Each path is a new rotation, seen through one point. The rows after it are directions, each followed by how far the rotation turns it, in degrees per step (0 if it stays put).
Each turn is a multiple of 5 degrees from 10 to 175, or 0.
Each row of a path follows its step; steps can be skipped.

step 1: [-47  -3 -48   9 -35 -11 -43 -20  45 -12  20 -13  25  27  43 -17 -47 -26
 -11   0  11   5   5   3  32 -30 -30   2   3 -12  29  -8 -22   5  -3  15
  18  -5 -29  32   6 -24 -28  15  -9   5   0 -15  24  -5 -22   7  48 -85
  58 -41   8   5 -49  -9  41 -19 -49  23  -4   2 -44  20 -15 -34]
step 4: [-10 -57  18  18   8   3   6  29 -19 -39  17  -7 -35  11 -25 -67   6  -9
  52 -39  -6 -21 -29 -30  12 -20  40   9  22  15 -45  17  17   4  10 -26
  10  16 -30   0 -16 -62 -26 -15  38  -9  41  12  35  18  15 -24 -47  -1
 -15  43 -11  25 -29 -30  -1  10  -5  46 -17 -29 -43  37 -40 -10]
step 5: [ -6  -8   0 -26 -21  32  24 -29 -34  -6  39  29 -45  36  38 -21  48   6
  10  12  -7 -14 -18   9 -25  25   3  -3 -27  41  -1 -13 -19   9 -19 -28
  27   4  -8 -12 -61 -31 -46   5 -27  28  42 -33  -9  41  28  30  54  22
 -28  -2  -2 -14  37 -17 -41  14 -13 -47 -34  44  14 -34  -9  46]
step 8: [ 11  23 -52  23   6 -28  -9 -24 -20  -1 -51  22   8 -14 -19 -12   7  34
 -17  11 -40  33  23  -2  14 -33   9 -11   3 -15 -45  -3 -13   0  45  33
 -14 -34   4   2 -24 -27  45 -13 -31 -10  29  36 -80  27 -45  -1 -10  26
  -8 -11  12 -46 -41 -21  14 -17  -1 -33  14  53 -19 -53  13  34]
step 10: [  6 -25   4  16  -8  12   3 -56  28   9   2  37 -37  13   5   2 -17 -48
   8  -8  27  20 -33 -58 -38 -10  36  42  10  14  54  25  27  49 -19 -21
 -45 -10 -27   3 -16  10   4  59  28 -19 -15 -42  12  51  36  -4   1  20
 -12 -45  -3 -19  12 -10 -31  -4  13   5 -43 -39  -3  42 -31  24]
step 11: [  2 -18  -5 -14 -96   2 -31 -26 -38  -6 -33  45 -47  -5  -4  32   5 -12
   1 -50  20 -24  72  14  20   8 -24 -10 -31  20  45   5  -5 -15  47  -3
  13 -21 -31 -23  16   2 -23  -4   0  -2  -2  31  13  15  23  37 -26 -17
  20 -38  23  57  19  32   4  -2  -2   3 -33  54   5 -19 -18   7]
step 12: [  4   2 -29   9   8  20  -8   7   4 -33  61   9   4 -30 -13  19  12 -50
  24  46  -2 -24  17  48   2  30 -22 -10  21  28  -4  26   1   7   9 -12
 -12  14  28   6  -9 -33 -31 -14   5  29  -6   3  14 -66 -69 -15  -2 -27
  -2   3  41  49  22  62  44  25  22   2  28  -2   3  31  65  19]
step 13: [-16 -50  -6  -7  23 -16   7 -36  41   8  -8  17  39 -60  16 -18 -22   8
  20  33 -66 -22 -12  29 -35 -15 -14 -45  41   7 -74  14   3  23 -55  40
 -22   5  13  15  18  -7  13  10  -7 -46  16 -16  23  16 -24   7  -3  27
  32 -15 -54   5 -30   3   9 -16 -39 -29  -2   3  32  -4 -15  30]
Directions:
[ -4  -4  -8   5  -1   0  -3   6  14 -15  -1   6   2  -4  -1   1  -1  11
  -2  10  -3   3  -7  -3  -2   3  -7  -3 -13 -16  -7  -1   8  -7 -13   2
   6  11  -8  -2  -4 -12 -12   8   4   8   0  -3  -8   2   1   0  13   3
   0 -10  -3   4  -1  -2  -1   5  -6  -9  -8  -9   8  -2  14  -3]	95
[ -4  -1   4   0  -6   9  -5  -5   3  -4  -4   9  -4  -7  19   5   0  -6
   6   3 -12   3 -11  -3  -2  -4  -9   2  -2   2 -16  -5  -1  11   7  -6
  -1   3  -5  -2   0  -5   9  -3  -1 -10  -9  -6   1  13   2  12  -4   2
   3   2   2  -7   7  -8  -2   9   9 -13  14 -12   3   0 -11   4]	130
[  4   2  11  -2 -11  -6  -1  -3 -10  13 -14   0   2  -1   2  -1  -1   6
  10   0  -1  -8  -6  -5  11   2 -12  -5  -6   0  -6   2 -18  -1   2   1
  -5  -3  -6  -1  -1  -3  -9   3  10   0   6  11   4  -7   5  -8 -15 -15
   2 -12  -6  -6  -6  -1   4   0  -9  -4   3  -9  -1   1   7 -10]	145
[ -1  -7  -5   0   3  13  11   6  -3   1  -7  -3   4   5  -3  -5   0  -7
   7  -3  10   2   1   4   6   1   4   3   5  -1   4   4  -5  -7   9 -16
   6   6   7  -2  -8   7 -12  10  -6  15 -12  -3   5   5 -10  -1  -1   2
   0  -8 -11 -12   2   4  -9   5   2 -10  17   2  11   5   7   4]	155
[  4 -11  -6 -13  -6   6  -8   4 -10 -14   3   0   1 -17  -1  -8   3  -6
   5  12 -14  -3  -2  -5  -8  -6   5   4   0   8   5  -1 -12  -1   2   8
   5  -3   7  -4  -2   9  -1   3   6   9  -7   3  -9  -2 -11  -6   5  -6
  -6   3   4   2  -4 -14  -5  -1 -12   9   4  -4  -3  -9  -4  -2]	90

step 0: [ 47  -9 -47 -38   3 -37 -26  10  19  12 -37 -40  16 -42 -18  22  -2  21
  38 -21  14  44  68  59  13   7   0 -15  23   4  34  29 -34  17  -5 -19
  -7 -22 -14  12  61 -27 -38  21  -6 -10 -16  17 -25  21   1   8  29 -13
  35  45 -25 -21 -68  32   3  16  18  -7  38 -11 -12 -30 -24  28]
step 1: [ 48   8   9 -25   3  18   7  21  38  14  -1   4  43   9  27   2 -10   0
  -2 -74 -50  18  48  13   6  10 -13 -40  15 -11  -1  16  25 -24 -22   3
   1  13 -21 -34  27 -81  20 -24 -10   3 -44  35 -30 -17  -6 -19  20  54
 -29  61  16  10 -31  17  20  14 -10 -55  30  23 -46  -7 -40  -9]
step 3: [  5 -19 -18 -18 -15  15 -22  10  40  65 -16 -21  33 -16  11  28 -19   9
   6 -23  -5  12 -10  27   4 -55  -8 -22  29  14   8   3  25 -35 -20  -7
  31 -47  32  34   2 -58 -61  24 -34   3 -48 -14  -3  -5  56  22   5  21
 -16  -3 -23 -34 -85  20 -15   9  64 -27   0  -8 -20  19 -17  10]
step 4: [-11 -32 -23 -59  11 -40  13  -6 -15  16  25 -10   4  30  39  12   4 -12
  -5 -21 -50  15   8 -35  26 -12 -40 -15  23   8 -42   3  -9 -11  -9  13
  36  11  27  35  12 -53 -33   6 -30  13  -7  49 -72 -34  14 -22  11  16
   4   7  33  13 -87  27  36  36 -27 -21  28  25 -35  -8  31   2]
step 7: [ -8 -44   8 -16   9 -69  -5  -3 -25  49 -13  -4 -17 -14 -32  31   5  61
   9  13 -32  43  14  16 -28  22 -40   8  15  31 -10 -44   5   7  27 -13
   7  34  61  -4  11 -55 -14  23 -25  -9  24 -14 -34  -6  52  -7   0  -3
  34 -10  14  32 -23  32 -16  53   3 -21  40  40   1 -10  31  45]
step 9: [ 10  13  10   2  24 -76 -11  -7  -6 -62 -25 -27 -22 -11  18  -7  36   8
  27  10 -46  24  26   0 -19  35 -33 -63 -19  55  46  35  12   2  39  -9
   0  46  13 -12  33 -26 -18   3 -25  -7  20 -26 -39 -40  -2  38 -14  11
 -28  49 -12  40 -56 -18 -24  -2  42  -5  -9 -10 -14   6  29  -4]
step 14: [ 15  23   4 -33  23 -38  -5  65   0  19  21  26  21 -22  27  -6 -17 -23
  19 -20   4  38 -15   3  -7  25 -24 -36  23  16  -4  31   5   9   2  -7
 -15 -17   4  42 -11 -84 -14 -12 -10   9  29  20  19 -34  37  12  46  97
   2  28   0  29 -39  35 -26  47 -36   3  34  25  22 -14  -3 -25]
step 18: [ 32 -13  -7 -38 -18   2 -11 -21   3  31  14 -36 -26 -47  12  22  23  27
  -3 -20  12  45   6  28  21   2   5 -47  27 -15  15  17 -16 -26   9 -15
   0   9  18  11 -29 -82 -36  29 -49  -2 -10  29  -1 -22 -28  30 -18   5
  12  60 -49   0 -25  61 -14  20  44 -17 -32 -18 -46  13 -28  44]
Directions:
[  9   2   8   4   3   1  -8   5  10  -1   6   5  -3 -15   5   1  12   7
   9   3   5   1  -5  -5  -7  -9   2   8   4 -10   4  12  12   2  -2   9
  -3   1  -4   7   1   4   5   9 -12   3  -2  12   6  -1   9  -3   3 -11
   1   4   8   5  -3   4 -12 -10   0   0  -4  -4   1 -14  14  -9]	120
[ -3  10  -2   3   1   2   2   3  -8   2   3  -5  -6  -4   4   3  -1 -11
   6  -8 -13  10   2   6  -4  -6  11  -3  -3  -6   0 -10  -4   0  -6  13
 -11  -9  -6   7   2  -2  -2  -5  13   3   9   9   6   7  -7   5  -3   5
  -9  12 -17  -2   7  10 -12  -4  -3   6   2   8   8  -8   5   3]	20
[-14  -4  -2   1  12  -1  10   0   1   0   2   6  -1   4  -1   1  -9 -14
   1   4   1 -12  -2   0  -1 -12   4  -1   9   7  -7  -4   1 -12  -2 -13
 -11  -9   0  15  -3  10  -8   7  -8   4   6   8  -3   6   4   0   9  13
   9  -1   7  10   6   1   3   1   8  -4   1   5  -6  -1   7 -11]	40
[ 10   6  -5   5  -6  -3   3 -11  -2   5   9  11   1   8  -8   7   7  -4
   1   0   6  -4 -12  -7   4  12  -5 -11 -13  -2  -7   7   0  -3  -4   6
  -6  10   1  -9 -13   0  -9  -4  -4  -1   8   8   8  -2  -7   2  10   1
  -1  14  -1   3  10   8   6  -1   4 -13 -13  -4  -3   2  -1  -1]	110
[  1   7 -12  -4   6   7 -12  15   6   2   2  -1  -5  -3  -1 -12  -9   9
  -9   7  -6  -3 -10  10  -8   0  -5  -1  -3  -9  -4   5  -6 -14   4   6
   2   4   3   8   3  16  -4  -6   6  -2 -13   2   1  -7   1   1  11   7
  -9   7  -2   7  -4  -5  -6  -6  -1  -9  -1   1  -3   9  -9   5]	140
[-11  -3   6   0  -6  -8   4   2   1  -3  -2 -10   6  -4  -9  -5   6  11
   1   2  -1 -13  -5  -2  -5   6  -4  -1  -4  -2  -7   9   7 -12   6  12
  -5 -13  -6   3   3  -7  -4   2   3  -5   3   6   4   1   1   1   0   3
  -6 -16   0 -12  11  10  -8  20   1   5   2  -7 -14  -2  -3   6]	90
[  7   7  -8  10 -13  -5  -2   5  -2  -5  -4  -4  24   3 -10  -9  -5 -17
   2  -2 -12   4 -10 -15   8  -7   5   0   8   4   4  -1   6  -1  -3   7
   5  -7  -6   6   4   1   4  -3  -1   5  -3  -9   6   2   7  -4  10  -1
   4   8   8  -8  -8   4   2  -3  -4  -2   5  -6  -4   2  -6   0]	35

step 0: [ 30  54  18  16 -46  22   4  20 -63  16   5 -30   9  -3 -23  29  58 -63
  22 -18  41  18  19 -38  12 -82  -1 -43  -9   4 -16 -11   7   6  35  44
 -39  -6   4  50  27 -15 -26  16 -43 -34  19 -30 -34   5 -40  20 -30 -17
   2   0   5  14 -18 -10  13 -22  23  25 -18 -28 -18  14   5  42]
step 1: [  6 -13  -9 -18  18  -5 -27  35   7 -57  30   5 -59 -26  14  18  63 -57
  36  10  56  15 -26 -18  43 -34   1  -5 -20  12  39  37 -13   1 -19 -31
  -4  -8  25   8  15 -36   3 -12 -14  -6  10 -26 -17 -20 -73  -7  40 -51
  12  41  -2  18 -25 -13  28  40 -12 -36  58   2 -25 -20 -26  -8]
step 3: [ 33  -4  17   4   5   9  21 -18 -14  71  31  49 -20  24 -10  -2  42  61
   1  -8   5   6  26   9 -12 -13  42 -24 -37  23   2  33  15   2   8  60
 -14  -1 -15 -37   3  15  19 -20   8  -5   6  52 -82 -59 -60   7  16 -14
 -45 -18  19 -30  16   6 -47  -3  17   9   5   1 -65 -21 -14 -13]
step 6: [-13  11 -15   1  18  33 -62 -14   2 -15  14  22 -10 -18  -5 -15 -28  -1
   1  59  -3  10 -22 -63  -6 -20 -85  46 -40   5  -8  21   4  -8  -9  27
  -2  12  38  17   9   6  -7 -10   7   2  13   1  -8 -69 -41  12  53  -4
  -6   4  -7 -22  51 -42 -25  25 -46  22 -43  52 -28  29  22 -45]
step 10: [ 24 -32  -2  -5  60  -8 -23  10 -55  -3   9 -19 -16 -30  56  21  11   6
  54 -34  18   7 -31  50  45 -18 -25  36 -38  23  32 -23 -32   2  27  41
  38 -62   6 -11  -1 -15 -27 -56   7 -10 -10  17  20 -27 -35 -83   3 -30
   3  11 -10   1  38   9 -21  30  -4  14   7  -1 -12  16 -18 -30]
step 18: [ 42  -9 -24 -15 -32  50 -19   9  -6 -32   7 -38 -52 -20   0 -21  20 -23
  38  -3  14 -32 -17 -10  29 -16  15   3 -23   0 -12  -1 -37 -25 -27   7
  57  12  11  50  12 -56   4 -22   1   7  10 -38  -1 -61   6  13  36 -21
 -71  -5   1  52  18 -35 -44  31  14  21 -23 -40 -36  44  -4 -37]
step 20: [ 24  32 -10  25  -7 -33 -10   8  13  37  25  12  -1  -1  -7 -11  54  26
   4  -8   7   6  36  -5  22 -38 -14 -23 -44   7 -43  16 -70 -22  10 -26
 -26  20  -3  -3 -11 -13 -19 -14  -6   2  -7  23 -65 -14   7  23 -14 -44
   7   7 -19 -66 -34 -42  57  43  15 -20  35  34 -78  -5  52  10]
step 21: [ 23  19 -22  20 -22 -19 -25  11 -52  27 -19 -12 -11  -6  -3  53  73  11
 -30  44  29 -14 -22 -28  -3 -87   8 -10 -14 -13 -25  11 -25  19 -11 -16
 -77 -25 -43 -10  57   1  13 -16 -43  18  -3  33  -1   0 -20  27  22  -6
 -27  60  13  18 -14 -31 -31  15  17  -4 -19 -23  19   7   0  10]
Directions:
[ -4   4   7   0   7  -4   4   1   5   3   0   6  -4   6  -8  17  -3  -4
  -3  -5 -12 -10  -2   4   1  -3  -9   8   2   9  -1  -9   0   3  -8 -15
  -1  -2  -5   8  -1  -4   0  -7   3  -2  -8  13   5 -15 -11   4  -3  -5
  -2  -3  16  -6   4   1   0  -1  -5 -12   7  11   3   3  17   8]	80
[  0   1  12  -6   1   1  11   9   1  -2   3  -8   1   1  -2   1  -6   6
  -4   4   0   4  -7   2  11  -6   9   3   0  -1  -3 -14  -8   2  -7  12
  -9  -5  -2 -11  21   5  -1  -2 -10   0  -5   6   5   3 -14   1   1   4
   3  -2   3  -5   0  11  -4 -18  10   7   3  -6   4   0 -11   8]	155
[  1  -2  -4   0  -8  -5   2  -3  -9   7  -8   4  -4  -7   2  12  -5  -2
  16  -9   4  -3  -1   6 -20   4   3   2  -2  -4  -6  -7   8   6   2  -2
 -15  -3  -7 -10  -4   1  14   3  -9  -4   3   4   1  -3  -3 -10   0  -4
  11  -8  14  13  -7 -10   3  -4  -1   8  -5  -6  -2   4  -8   0]	155
[ 12  -4   1 -18  -9  -3  -1   3  -2 -11  -2   8  -4 -14   0  -4   1   8
  -1  -8  -2   2   6   5   5  -3  -3 -12  -4   7   2   3   2  -1   4  -3
   5  18  -5  -2  16  17   2  -5  -2  -7   0   0  -1   0   6  -2   5  -2
  -1 -17   3   3  -2  -3  -4   0  -9  -6  14  -1   3  -4   9  -2]	170
[ -9  -4   4  -4  -9  -3   3   4   1  -5 -13  -6  -2   2  17  -3   0  -3
  -6   0   2  -1   3  -3   7  -2  -7   0   7  -1 -11  -6   0  -7   4 -10
  13   3 -21 -13  -1  -5  14   0   4   8 -10  -5  -8  -4  -1   8   4   4
  -2   8   4 -11  -3  -6   2  13  -1   9   3  -2   2   2  -9  10]	115
[  3  -6  12 -10  11  -2  -4  -4   4   6  -3  -7 -11   8  -7   4  -9  -2
   6  -2   9   2   7 -12   7   1  -3   2   3 -11   0  -7   3  -4   9   6
   0  11   3  10   8 -16  10  -4  -3  -4   5 -15  -6   4  -4   3   1   0
   8  -4   4   0  -4   7   1   1  -7   2  -8   2  10  12  10 -10]	60
[  5  -7   5  -6  -2  -1   7   6   4  10   4   2   7  -2  15  -7  10 -13
  -6 -14   5  -3   4  13   3   5   7   9   0  12   7   6 -10  -1   6 -11
  -1  -1  14   6   4  -9   3  -7  10 -10  -2   0  -2  -3  -5   5  -2   5
  -1   1  12   2   3   3   4  -4  -2   4  -3 -12  -6   3  -9 -12]	45
[  3  -4   6  10  -7 -27  -6   8 -10  -4  -4  -9   2  -5   1  -7  -1   3
   0   5   6 -12  11   2   3 -12  10  -2  -5   3   3   4  -4   0   1  -3
   0 -13  -7   2  -6   1 -14  -7  -5   2   5 -16   1  -7  -6  -3 -12  -6
   0  -1   4  -1  -6   1   2  -1   2  -2   4   7   7   6   1  -7]	35

step 2: [-29 -32   6  15 -10 -59  49  17  12   2   6  60 -48 -83   9 -14  -8  14
  22 -21   7  40  62  12 -24 -38  55 -37   6  16 -12   0  64   0 -18   6
 -27  26  -9 -43   1  24 -15  -1   8  17  19  -5  26 -22  18   7  11  -6
 -50  -1 -23 -14 -22   2 -31  14 -19  34 -18 -62  -6 -12  -2   0]
step 3: [ 38 -34  11  -2  11 -17  34 -37  38   5 -36 -20   3  -1 -38 -77 -25   4
 -12 -35  16  23  15 -38 -46   0   8   5 -22 -40 -20  40  44 -11 -35 -45
 -27   2 -14  -4  14  17  47 -13  34  39 -12  46  68  -4  36  31  25   6
  -3   9 -12  27 -14 -28 -14  16  16   1 -10   8  64  10   0 -50]
step 6: [ 31 -30  -4 -16  37 -31  -8  28  50  37  -8 -31 -13  24 -13 -55  47  18
 -38  27  23  27  22 -45 -44  -2 -17  17 -29   8  -1  -1   6 -51 -23  20
 -39  -5  -7   5  56  -1  33  13  48  13 -32  27 -12   1  13  58   6 -37
 -97  -9 -11  -4 -10  35 -34  15   1 -13   3  10  14   3   4  14]
step 11: [ 35 -62 -10 -11  -4 -30  45 -12  -6  -1 -22  10  14  36 -13 -82  75  13
  19  14  38  32  42 -22  22   6  14  17   5 -38 -20  11  24 -29 -47 -32
 -49  20 -34   5  30  42  48 -20   7  17  -3  13 -10  20  16   3 -22  14
 -45 -53  17  26 -25   1 -26  -3  17 -12  -9 -35  42   4  13 -19]
step 12: [ 62 -30  30   5 -35 -59 -44 -42   4   6  -9  18 -31 -25  19  -4   7  -5
 -29 -35  12  31  32  33 -32   0  30 -44 -41 -39   2 -24  17 -24  -1   6
 -19   4  -5 -30   4   6  24  -8  12  -9  -1 -10  16 -41 -10 -13  14  10
 -37  -5 -28 -14 -67 -28 -24  75   5  45   9 -53 -36 -16  26 -43]
step 13: [ 25 -13  -4 -28  -8 -25  28  -1  50  -3  22  -3  29 -34 -24 -52  43 -12
 -42 -26  -4  61  28   7 -26  15  -8  -3  20 -20  -9  15  29  53  13   3
  -4   2  25 -18  30  45  28 -30  85 -15  16  53  34  27  32  11  33 -45
 -48  -4 -27   6  16  22 -58  12   7  -2  -6 -29  31  11  20   2]
step 14: [  38  -20   -5   11   18  -55  -14   11   39   13    0  -20   12   38
   -9    3    5   17   -4  -31   40    0   82  -15    3   -9   32  -13
 -114  -10   22  -27  -13  -47  -26    8   -8   31  -19   -3   45  -14
   11  -13   22   12  -21   29   30  -12   32   29   -6   18  -57   -9
   27   -3    2    9  -40  -15   -2   36  -19  -35   25   -5   34    6]
step 16: [ 18 -23 -25 -21 -20 -16  26   9  56  25 -29   5 -37 -24 -31 -34  17  -4
 -17   7  41  24  69 -55 -14   2 -10  -4  -4   5 -36   0  36   1 -28 -16
 -65   0  -4 -56  14   2  44 -19   2 -38 -13  31  35  30   2  17 -32  33
 -78  38  41  29  14 -10 -37 -33   7 -17 -23 -11 -12 -13 -14  14]
Directions:
[  1   7  13   3   1   6 -11   1  -7  -5   1   3  -2  -9  13  12   5   6
 -16   5   3   1   2  -2  -7  11   9   3  -1   8   8  -7   4  -6  -9   6
  -2 -11   1   3  -1   1 -10  -6  -3  -2 -10   3  -7 -11  18   1  -4   2
   8  -7 -14   3  -7  -4  -6  -2   8  -6  -3  -4  -5  -1   2  -9]	135
[-10   5   6 -10   2   3  10  -4  -5   9  -3   1   6 -11  -2   2  14  -3
   5   4   5  -1   0  -5   2  -6  12  12  -2 -10 -14  -1  -5   3  -8  -4
  -2   2  -6   1 -13   3   4  -1  -5   9  12   4  -2  -7  -4  -3   2  -7
   5 -12  -6   3   0 -12  12   7  -1  15  -5  -9  -6   4 -11  -4]	40
[ 14 -10  -1  -6   1   1 -13  -2  -2  14 -10   2   4  -5   9 -13   0   0
   9  -3 -12 -12  -5 -14  -2  -1   7 -13 -10  -6   7   3  -3 -10 -12  -2
   6  -2   2   5   1  -5   1   7   4   2   6   5  -5  -3   2   1   1  -9
   4  -7  -1   0  -3  -4   4   1   3  -1  10  14  -3 -10   5  10]	130
[  1   1   0   5  -7  -5   0   0 -12   4   4   0  -5  -5  -7   2  -8 -10
  -7 -10 -22  -1   5  13  -1 -13   0  -6  -8  12   2   2  -3   1   3  -6
  -8   6  -7   9 -13   2  -4  -7   7   4  -5 -14   1 -16   3  -7   7   4
   0  -4   0  -7   1  -5  -7  -3  -5   6  11   2  -4  -6 -10  -5]	145
[ -5  -6   6   3 -18   0  -1   4   7 -12  -3   8  -6   5  -1   0   3 -10
   4   5  -2   3   9   1   6  -6   1  -3   9  -7  -5   0  12  -9  -4  -8
   9 -17  -4   3   6  -6  -6  12   5  12   0  -4   9  -4  -2  -2 -17  -5
   4   0  -7  -6  10 -10   3  -4  -5  -8   3  -1   4  -2  -5  -8]	45
[-12  -4   2   1   3 -10  -9   2   0  -5 -13  16   5  13  -3  -7  10   7
  -8  -7   1  -6  -4   2  -3  -1  -4  -3   7  -3  -2  15  14  -3   7   1
  -4   5   6  -6  -1   0  -7  -9 -13   1   3   6  -7 -13   6  -2   5   2
   4  10   5   5   1   1   8 -10   3   8   2  -2  -1 -11 -10   5]	45
[  9   0  -4  10   2  -3   4   3   3   0   1  -3 -17  -8   6  -1   3   2
   8  -4  -3   6   9   4   6   4   2   5 -10   3   3   7   6  -3  15  10
  17  13   9  -1   1   1 -17   2  -7  -1   8   0  -2 -11  -8   8 -10   7
   3  -3   1   7  -7 -12  10   9  -8   3  -2  -2  -3  -2   6   0]	145
